grid =
[[-41  27  32  14 -19]
 [ 22  -9  26  13  13]
 [ 29  43  -7  14  33]]
Indices start at 0.
(0, 0) -> -41
(1, 3) -> 13
(1, 2) -> 26
(1, 0) -> 22
(0, 1) -> 27
(2, 2) -> -7
(1, 4) -> 13

M =
[[ 247  282  601 -316]
 [-340 -188  -99   34]
 [-455 -388  134 -489]
 [ 330 -206 -279   59]
 [-214 -266 -391 -324]
 [  98  210  310  291]
 [-277  263  741 -381]
 [-112   48   78  438]
 [ 160  -61   80   33]
 [-301 -606 -395  217]
 [-141  159  607 -839]
 [ 416  615  189  310]]
M[0][0] = 247
M[8][1] = -61
M[8][3] = 33
M[4][0] = -214
M[:, 1] = [282, -188, -388, -206, -266, 210, 263, 48, -61, -606, 159, 615]
M[5] = [98, 210, 310, 291]
M[1][3] = 34
M[:, 2] = [601, -99, 134, -279, -391, 310, 741, 78, 80, -395, 607, 189]
M[2][1] = -388
M[6][0] = -277
M[8][0] = 160
M[10][1] = 159
M[2][0] = -455
M[10][2] = 607
M[4] = [-214, -266, -391, -324]
M[:, 0] = [247, -340, -455, 330, -214, 98, -277, -112, 160, -301, -141, 416]
M[1] = [-340, -188, -99, 34]
M[11] = [416, 615, 189, 310]
M[11][3] = 310
M[5][3] = 291
M[6][2] = 741
M[5][0] = 98

m =
[[ 411  -25  -62  847   -7  -25   76  733]
 [ 493  -51 -264  -35  121  706  539 -274]
 [ 224  734  423  204  592  600 -234  244]
 [ 391  317  275  500  201 -458  712 -157]
 [-240   96  273   39  384  104  488 -653]
 [-519   71    9  317 -154   52 -560  228]
 [ 343  297  489 -399  543   60  271  754]
 [ -84  482 -240 -347  -96  -44  545 -363]
 [ 266  612  591  -19  664 -301  -68  395]
 [-167 -525  357  338  229  316 -436  103]
 [ -94   -5  -33   12 -647  -34  467 -205]
 [-320 -280  236   96  906  166  -12  -51]
 [ 337  181  545  571 -431 -406  253  336]
 [ 162 -608  470  230   -5 -117 -311  -85]
 [ 329  -64   43  755  -66 -109   26  791]]
m[0][0] -> 411
m[9][1] -> -525
m[11][0] -> -320
m[11] -> [-320, -280, 236, 96, 906, 166, -12, -51]
m[6][7] -> 754
m[14][7] -> 791
m[:, 3] -> [847, -35, 204, 500, 39, 317, -399, -347, -19, 338, 12, 96, 571, 230, 755]
m[:, 7] -> [733, -274, 244, -157, -653, 228, 754, -363, 395, 103, -205, -51, 336, -85, 791]
m[0][3] -> 847
m[3][1] -> 317
m[5] -> [-519, 71, 9, 317, -154, 52, -560, 228]
m[9][5] -> 316
m[13][3] -> 230
m[7][7] -> -363
m[4][7] -> -653
m[:, 6] -> [76, 539, -234, 712, 488, -560, 271, 545, -68, -436, 467, -12, 253, -311, 26]
m[8][1] -> 612
m[1][3] -> -35
m[7] -> [-84, 482, -240, -347, -96, -44, 545, -363]
m[1][2] -> -264
m[6][3] -> -399
m[9][2] -> 357
m[8][4] -> 664
m[0][4] -> -7
m[8][7] -> 395
m[14] -> [329, -64, 43, 755, -66, -109, 26, 791]
m[:, 4] -> [-7, 121, 592, 201, 384, -154, 543, -96, 664, 229, -647, 906, -431, -5, -66]
m[11][6] -> -12
m[11][4] -> 906
m[6][1] -> 297
m[3][5] -> -458
m[3][4] -> 201
m[10] -> [-94, -5, -33, 12, -647, -34, 467, -205]
m[8] -> [266, 612, 591, -19, 664, -301, -68, 395]
m[2][1] -> 734

X = [ 19 -42 -50  23 -35   0 -34  19]
X[0]	19
X[1]	-42
X[6]	-34

x =
-0.11,-1.07,-0.74,-1.24,-0.09,-1.71,1.15,-0.65,0.93,0.04,0.15
0.75,0.82,0.53,0.96,0.23,0.83,0.04,0.76,0.46,0.40,0.10
0.05,-1.04,-0.28,-0.82,-0.27,-1.69,0.80,-0.33,1.09,-0.15,-0.06
0.24,0.43,0.81,0.57,0.56,0.65,0.21,0.50,0.17,0.35,0.57
0.31,-0.80,-0.37,-0.56,-0.40,-1.51,0.68,-0.15,1.18,-0.12,-0.26
0.34,1.45,1.23,1.29,1.16,2.19,0.02,0.89,-0.49,0.80,1.04
1.15,2.00,0.71,1.83,0.54,2.35,-0.24,1.31,0.01,0.84,0.27
0.85,0.62,0.51,0.96,-0.08,0.42,-0.04,0.84,0.72,0.20,-0.15
-0.29,-1.42,0.01,-1.04,-0.11,-1.95,0.85,-0.49,0.98,-0.29,0.17
x[0, 0]: -0.11
x[3, 8]: 0.17
x[8, 5]: -1.95
x[1, 7]: 0.76
x[7, 4]: -0.08
x[1]: [0.75, 0.82, 0.53, 0.96, 0.23, 0.83, 0.04, 0.76, 0.46, 0.40, 0.10]
x[3, 9]: 0.35
x[:, 2]: [-0.74, 0.53, -0.28, 0.81, -0.37, 1.23, 0.71, 0.51, 0.01]
x[8]: [-0.29, -1.42, 0.01, -1.04, -0.11, -1.95, 0.85, -0.49, 0.98, -0.29, 0.17]
x[2]: [0.05, -1.04, -0.28, -0.82, -0.27, -1.69, 0.80, -0.33, 1.09, -0.15, -0.06]
x[4, 0]: 0.31
x[:, 10]: [0.15, 0.10, -0.06, 0.57, -0.26, 1.04, 0.27, -0.15, 0.17]
x[:, 7]: [-0.65, 0.76, -0.33, 0.50, -0.15, 0.89, 1.31, 0.84, -0.49]
x[8, 3]: -1.04
x[:, 8]: [0.93, 0.46, 1.09, 0.17, 1.18, -0.49, 0.01, 0.72, 0.98]
x[7]: [0.85, 0.62, 0.51, 0.96, -0.08, 0.42, -0.04, 0.84, 0.72, 0.20, -0.15]
x[4, 4]: -0.40
x[0, 1]: -1.07
x[0, 8]: 0.93
x[7, 2]: 0.51
x[5, 10]: 1.04
x[7, 5]: 0.42
x[4, 8]: 1.18
x[5, 5]: 2.19
x[8, 1]: -1.42
x[8, 4]: -0.11
x[4, 5]: -1.51
x[:, 3]: [-1.24, 0.96, -0.82, 0.57, -0.56, 1.29, 1.83, 0.96, -1.04]
x[4, 9]: -0.12
x[8, 9]: -0.29
x[:, 9]: [0.04, 0.40, -0.15, 0.35, -0.12, 0.80, 0.84, 0.20, -0.29]
x[8, 8]: 0.98
x[:, 0]: [-0.11, 0.75, 0.05, 0.24, 0.31, 0.34, 1.15, 0.85, -0.29]
x[5, 3]: 1.29
